Rotation paths and how fast each direction turns (degrees a step)
Each turn is a multiple of 5 degrees from 10 to 175, or 0.
Each row of a path follows its step; steps can be skipped.

step 9: [  1   2   6  10   8  11   7 -15 -18  -5 -14 -17   6  -4  12   1 -13  11
 -11  13  -1  10   4   9 -10   2 -22  14   7 -11   4 -18  -4  -8   9  -2
  16   5   8  15  -2  10   5   7  -3  -1  14   4  13   0   7  13 -14 -14
   2   3   5]
step 11: [  4  -9   7  12  11  -8  -3  -2  11   7   2 -12 -13   4   2   7   1  14
  -4   4  12  -4   3  13 -15 -13   7 -11   1  -5 -13 -14  20  -5   4  16
  -2  17 -26 -12  15   7 -16  -1  -8   4  15   2   0  -5   7   0  -4  -7
  -7  -8   6]
step 15: [ 12   0  -6  -6  -1   5   5 -11   6  -3   2  18  -4 -12  10   7   7  24
  -2   6   0  11   0   8  -4   1  15  -3  13  -8 -14 -14   9 -21   1  -9
   4   6  12   2 -11  -7   3 -10  -6  15  12  -4   9  -9  10  10   1   9
 -13  11  22]
step 24: [ 14  -6   0  -2  11  24   4 -10 -11  -3  -9 -12 -17  -3  -5  -9   6   3
  -7  14  -3  13  -2   8  -4  17 -17 -20  10  -6  11  -6  10  -6  -7   1
   5  -7 -16 -19   4   3   8  -5  -3  -9   6  10   3   5  11  17   2  -9
  -1  12  -2]
step 28: [ -6 -13 -14   0 -19  20   0 -23   4  -3   1   3  -1  -5   6   2  -4  -7
   0   2   5  17  -4  26 -11  -9   1 -18  -4  -6  -3   2   6  -5   6   1
  13   3 -10  -2   2   2 -18 -13 -10   6 -14   8  -6   9  -3  -2   2  -4
  -1 -18  19]
step 29: [  1 -10  -2  10   9   5 -23 -11  -3  -5   4   0 -17 -13  -2  -1  -9  11
 -12   0  13   6  -2   0   4  10   2  -6   0   1 -12  21  15   0  27   4
   3  16  -3   9   2  13   1 -11   1  -9  13   7  -6  -1  -5  15   4   5
 -21   5   6]
step 31: [ 20  -9   5 -21 -15  26  -3   2  -3   2   9  -8   1   2  16  -4   4  -9
   3   1  16   3  -1  13  -7  -7  15   4  -9 -10  12  21   6 -16   3   9
 -13  -5  -2  -9   6   0  -2 -11   3   4   5   4   3  12  19   5   0 -12
  -5   2  -1]
step 33: [ 10  -1  -3   2   0  30 -10 -19   1  -9 -10  10   3   4  -9   1   9  -4
   7   0   0   2  -4   7 -15  25   8   2   4   4  -2   4  11 -14  -7  -4
  -9  22  -2  24  -2   0   4   5   2  -2 -10 -14  12 -13  -7  10  -5   3
   6  -6  10]
[ 0  1  0  3  0  5  2 -3  3  6  1  4  3 -2 -3  4 -2  1  3  3  0 -3  5 -2
 -2 -2  0  4  0  6  0 -1 -1  1  2  4 -1  0 -2  1 -3 -2  1 -3  2  3  1  1
  5 -2  3 -3  4 -5  0 -2  4]  65
[ 4 -4 -1 -1  0  0  1 -3  3 -3  5 -3  4 -2  2  0 -1  3 -4  1 -2 -2  0 -3
  4  0 -1 -7  0  0 -3  3  3 -2  6  3 -1  0  5 -3  0  2 -2  0 -5  3 -1  0
  2  1 -2 -4  3  3  4 -1  2]  25
[-4  1 -1  1  1  1  1  2  0 -4 -1  4 -3  1  1  2  1 -2  2  0 -5  0 -2  0
 -1  4  2 -5  0  1 -4 -4  5 -3  3  5  2  0 -6 -2  0  2  3 -3 -1 -5 -2 -2
  2 -4 -3 -2  2  1 -5  3  1]  80
[-2  2  1  1  4 -2  5 -3  0  0  3 -1 -4 -3  3  2 -4 -2 -6 -3  0 -3 -2 -5
  3  2 -1  0  2  4  1  3  1 -3 -1 -1  3  2 -5  1  1 -1 -3 -2  2 -2  2  3
 -1 -3  6  1 -5 -1  4  0 -3]  140
[ 0 -3  4 -4  1  6  0  4  0 -1 -1 -1  2  5 -1 -4 -2 -3  1 -6  3  0 -1 -1
  1  6 -1  4  0  3 -4  0  1  4  0  0  3  3  1 -1  1  2 -1  1  1  0  0  3
  1  2  3 -3  0  3 -1 -3  6]  10

step 0: [  6  12   3   0   2  11  -1  -3  11 -14   3  -4 -11  -7 -14   8   0   0
 -18  -4   2 -14  -1  -6  -2  20 -15  11 -21  -9 -15   3   2   4  16   1
  -3  11   1 -27   2  -2   1  15  -2   9   3  -2  -2 -12  -4  -8   1 -10
   3  -8  11]
step 6: [-12   7  -1  15  11   9  -2   8  -1  -6   1   5   0   1  -7   3  -2   2
 -12   4   0   1  -8   9  -1 -12 -16 -13  14  12  10  -6  16   7  -8   0
 -18  -9 -13  -5   6  11 -15   0  -8 -21   2  -9   8 -18   0   8 -12  12
   2 -17   5]
step 8: [-15   1  -4  -4  10 -19   2   3   6   0   5   6  -6  -1 -12  -4   5  -8
  -9  -4  -3  24  -4  -6   2  14 -12  -1 -10  -2  -6  -4  15  14   7 -16
  -7  -8 -16 -14   0  21  -5  -2  -8  -2 -10   0   8  15  -2  10  -6   4
  20   3   8]
step 12: [ -7   7   2  -8 -11   1   1  -6  13 -17   9  -9   3   6   3  -6  18   0
  -4   3 -10  -1 -12 -10   1   2 -17 -17  -1   9   6 -11   3  -6   8  11
  13 -17  -6  -4   1  10 -14   9  11  11  -5  12   1   3 -13  -6   4  -4
 -11  21 -17]
step 20: [ -6 -13  10   5   4  11  -5  17  15  -3  -8   7  17  -6  -3 -16  -5  -3
  23   6 -13  11   0 -18  -2   6 -16  -1  -3   1  -5   4   1  11   4  -4
  -4  -7   1   4  -6 -14   3  20  -7  -7   9   0   7   7   1  -5   7  -6
 -13  21  -3]
step 22: [ 22   1  15  10   8   0 -21   4  18   5  -8  -8   1   1   1 -15  -2  -7
  -2  -8 -10 -20   3  -1  -2   1 -10 -16 -11  -4   2   1   3 -10  -9   5
 -15  -5 -14   1  -6 -10  -5  23   4   9   1  -4   5   7 -15  -5   7  -6
  12  -2   0]
step 27: [ -5  -9  -6  -1  13  10   6  13  10  -3 -18   6 -14   5  -7  15  -7   5
 -17  18 -13   1   2  -6   5  -3  -3  -8  -5  10  12   3 -14  11  20   6
  -3  -9  -3 -14  -8   5  -4   2  11 -14   7  -4  16  -8  -4   3   6  -6
  14   8  -9]
step 35: [  6  -5  -2   7  15  -7  -2   1  -8 -15  -1 -12   1  20  -1   0 -21  -3
  -1   8  -5  -1 -19 -23  -4   3 -11  14  15   4   0 -13  -3  -8   6  -1
  -1 -12  -1 -14   7  10 -23  -2  -7   2  -3  -3   4   2  -3   0  -7   6
  -7  19   2]
[-5 -5  3  0  3  0  1  2 -2  0  4  1  1  1  4 -4  0  2  2  4  2  6 -1 -2
  1  4  6  3  2 -3 -5 -1  1 -2 -1 -3  3 -1  0  1 -1  0  0  2 -1  3 -1 -1
  0  4  2  4 -6 -1  2  2  1]  65
[ 5  0 -6  1  0  3 -3  0  0 -2 -3 -3 -5  5  9  0  0 -2  0  1 -1  1  3 -3
  1  1  2  3  1  1 -2  1 -1  6 -5  0  1  1 -6 -2 -1  1  0  3  0  2  0  4
 -1 -2  0 -2 -2  4  2 -3  0]  85
[-6  1  0 -1  0  4  4 -1 -2 -2 -7  2  1  0  5 -5  0 -3  2 -1 -1  3  0  6
  2  2 -3  3  2 -4  5  0 -2 -3  1  1 -1  0 -1  2  3  1  2  2 -3 -2 -2 -1
 -2 -6 -1  0  2 -1 -2 -2  2]  80
[ 4 -1  1  1 -1 -2  3  2 -6  0 -3  2 -1 -1  1  0 -3 -2 -7 -2  3 -1 -2 -1
  6 -4  1  4  1 -3 -1 -1  2 -2  1 -3 -3 -1  0 -8 -2  0 -1  1 -1 -2  0  3
  2  1 -3  4  2 -3  4 -1  1]  135
[-1 -2  1  2 -1 -2 -4  4  0 -3  3  0  2  7  0  0  3 -2  3 -4  0  4  2  3
  2 -1  3  2 -5  4 -2 -3  2  0  1 -1 -4 -1  0  4 -2  1  2  0  0 -2  2  4
  2 -2 -5  1  4 -6 -1 -2 -5]  10
[ 2 -3 -1 -1  3 -2 -4 -3 -1 -2  0  5  1 -3  0  3  1 -2  3 -5  2  2  0 -3
  0 -4  0  2 -1  4  1  1 -2 -3  1 -4  2  1  3  1  3  8  4  4 -3 -2 -3  1
  1  2  1 -2  2  6  1  5  1]  65
[ 1  3  3  0  2  1 -4 -3 -3 -1 -1  0 -2  1 -2  3 -4  3 -2 -3 -2 -1 -1  4
 -5  4  1  7 -1 -2  1 -3 -3  5  0  0  1  0 -3  2 -1  4 -1  0  3 -4 -3 -1
  4  2  3 -1 -1 -6  3  2  1]  135

step 7: [  8 -10  -9  -5 -13   3   7 -18   1   4 -14  -9  17   1  -2 -17  -9 -11
   7 -12 -10 -17  -5  -9  -6  -7   6 -16   8  -1   9  -8 -12  -3   6  -6
 -15  12   9   2 -17 -11   1 -16  -5   9   7 -17  13  -3 -10  -3 -15  -1
   7 -23   1]
step 9: [  5 -14  -8   2  16  -3  11   8  -4   7 -14   6  12 -15   5  13   1  -1
  -9  12  -5   6   1 -12   8  -5  21  -1  -2   0  -6  -1   8   7  -2   1
  32  -6  -5   5  11   7 -14  19   1 -32  -5 -17   5  -1   1 -11  -1  -7
   5   2   0]
step 14: [ -5  -3  -9  12 -19   1  -4 -23  -4  -7  -2 -32   4 -11  -8  -1 -17  -1
 -16  11  19  -3   0  13  -6  10   5   1  11   1   6 -19   7  -5  -1  -6
   0   9   4   3  -5  10   1  -2 -15  10   6  -9   6   3  13 -16 -11 -15
  10   5   4]
step 22: [  3   4   9  -5  -9   0 -24 -17  19  -8  -3  -8   9   4   6  -8 -21  -2
   3  -8   7 -20  -1   9 -19  -1   3   6  19   3   9   4  -5 -18  -9   9
   8 -10  -2  -9   8  -3   4  10   9  -5  10  -8   3  -4 -26   6   1  -5
  12  -6  16]
step 29: [-11   4  21 -10   8   0  -5  -6   3  -2   6  -9  10 -11 -11  -2  -5 -16
  14  -7   7 -19  -9  16   3  -4  -8   0  15  -2   5 -11  14  -9  -9   3
   6  -3   7   7  19  -3  18   7   1  15  26   8 -13   3  12 -14   2  -3
  14   2 -15]
step 38: [ 12  -2  12 -10  -2   3 -11  16   8 -10   5  -8  -5  -5   0 -12  -6   6
  15  -5 -17  -7 -10 -16 -15 -12  11 -14 -10 -24   1  -4  11  -7  10  -2
  11  -6  -6  24 -12 -16  -8  -9   5  15  -6   7   9   7  12 -14  -3   4
   0  -5  -3]
step 39: [-10   6  -6 -12  17   7  -6  -9 -13   9  14 -16   4  -5  16  -6 -32  15
  -1   3   5   9   2 -10  12 -14 -11   4   5  -5  -4  -3  12  -1   8  -4
   6  11   7   4 -10   0   5 -16   0  -5 -10 -11  -7   9   7 -21 -12   5
  -3  -5 -19]
step 40: [ -6  -2  -8 -11 -12  -5 -29 -14  -1  12   3  -5   0   2  -2   1 -10   7
 -15  14   9  -6  -4  -8  10   3   7  -3  -9   4  19   6   6   7  -8   1
  23  11  11 -16   3  11   3   6   1 -13   1  -2   6 -20 -23 -15   5  -2
   7 -16   2]
[ 2 -4 -1  1 -5  6  2 -2 -1  6 -1  2  1  0 -1 -1 -4  1  1  8 -4 -3 -3 -3
  5  4  1  1 -1 -2 -4  1  2 -1  4 -3  2  2  0  2  0 -3  1  2 -4 -1 -1  1
  5 -1 -1 -2 -3  0 -2  0  0]  10
[ 0 -1 -3  3 -3  1  1  1 -1 -5 -2 -2  1 -5  4 -1  4 -2 -2  0 -1 -4 -3 -2
 -1  5 -1 -4  1  0  0  3  6  4 -2 -2 -5 -1 -1 -4 -3 -3 -4 -2  4  2 -3 -4
  1  3  4 -2 -1  3 -1  0 -1]  60
[-3  0  4 -1 -2  2 -1 -3 -2 -7 -1 -1  1  1  1 -1 -3 -4  2 -1  3  0 -5 -5
 -3 -3 -2  3  1 -2  1 -2 -2 -3 -5 -2  3  5 -5 -1  1 -1 -1 -2 -5  2 -7 -1
  1 -1 -2 -2 -1  1  0 -1 -3]  45
[ 5  0 -1  0  4  5  1  3  1  0 -2 -2  2 -2  1  1 -1 -1 -4  1  5  1 -2  2
  1 -4 -1 -1  4 -1 -5  1  3  3  3 -4  2  0 -5  1 -3  3  1 -2 -3 -2  2  1
 -6 -3 -2  1  1  7 -1  3  1]  120
[ 3  0  0 -3  1  0  0 -5  1 -4  1  3  3  2  0 -2 -4 -2  2  1 -3  1  2  0
  4  0 -4  2  0  0  4  1  7  0 -1  2 -2 -1 -1 -3 -6  1 -5  1 -1 -7 -1  3
 -5 -1 -1  0 -2 -3  0 -2  5]  80
[ 1  3 -3 -3  0  4  3  1 -2 -1  1 -2 -1  1 -2 -4 -1  4  3 -6  0  1 -3 -1
 -3  2  5  2  1 -1  2  1  2 -4  1 -1  1  5 -3 -1 -2 -3 -2  4  3  3  5 -1
  2 -4  4  7  0  1  1  1  5]  95
[-3 -1  0 -2  1 -4  0 -3 -3 -3  2  0 -2 -1  2  2  3  0 -1  0  1 -7 -2  3
  1  3 -3  5 -1 -3  0  7 -3 -5  2 -1  0 -4 -3  2 -1 -5  5  1 -1 -2  3  2
 -4  0 -1  2 -2  1 -1  3 -1]  10
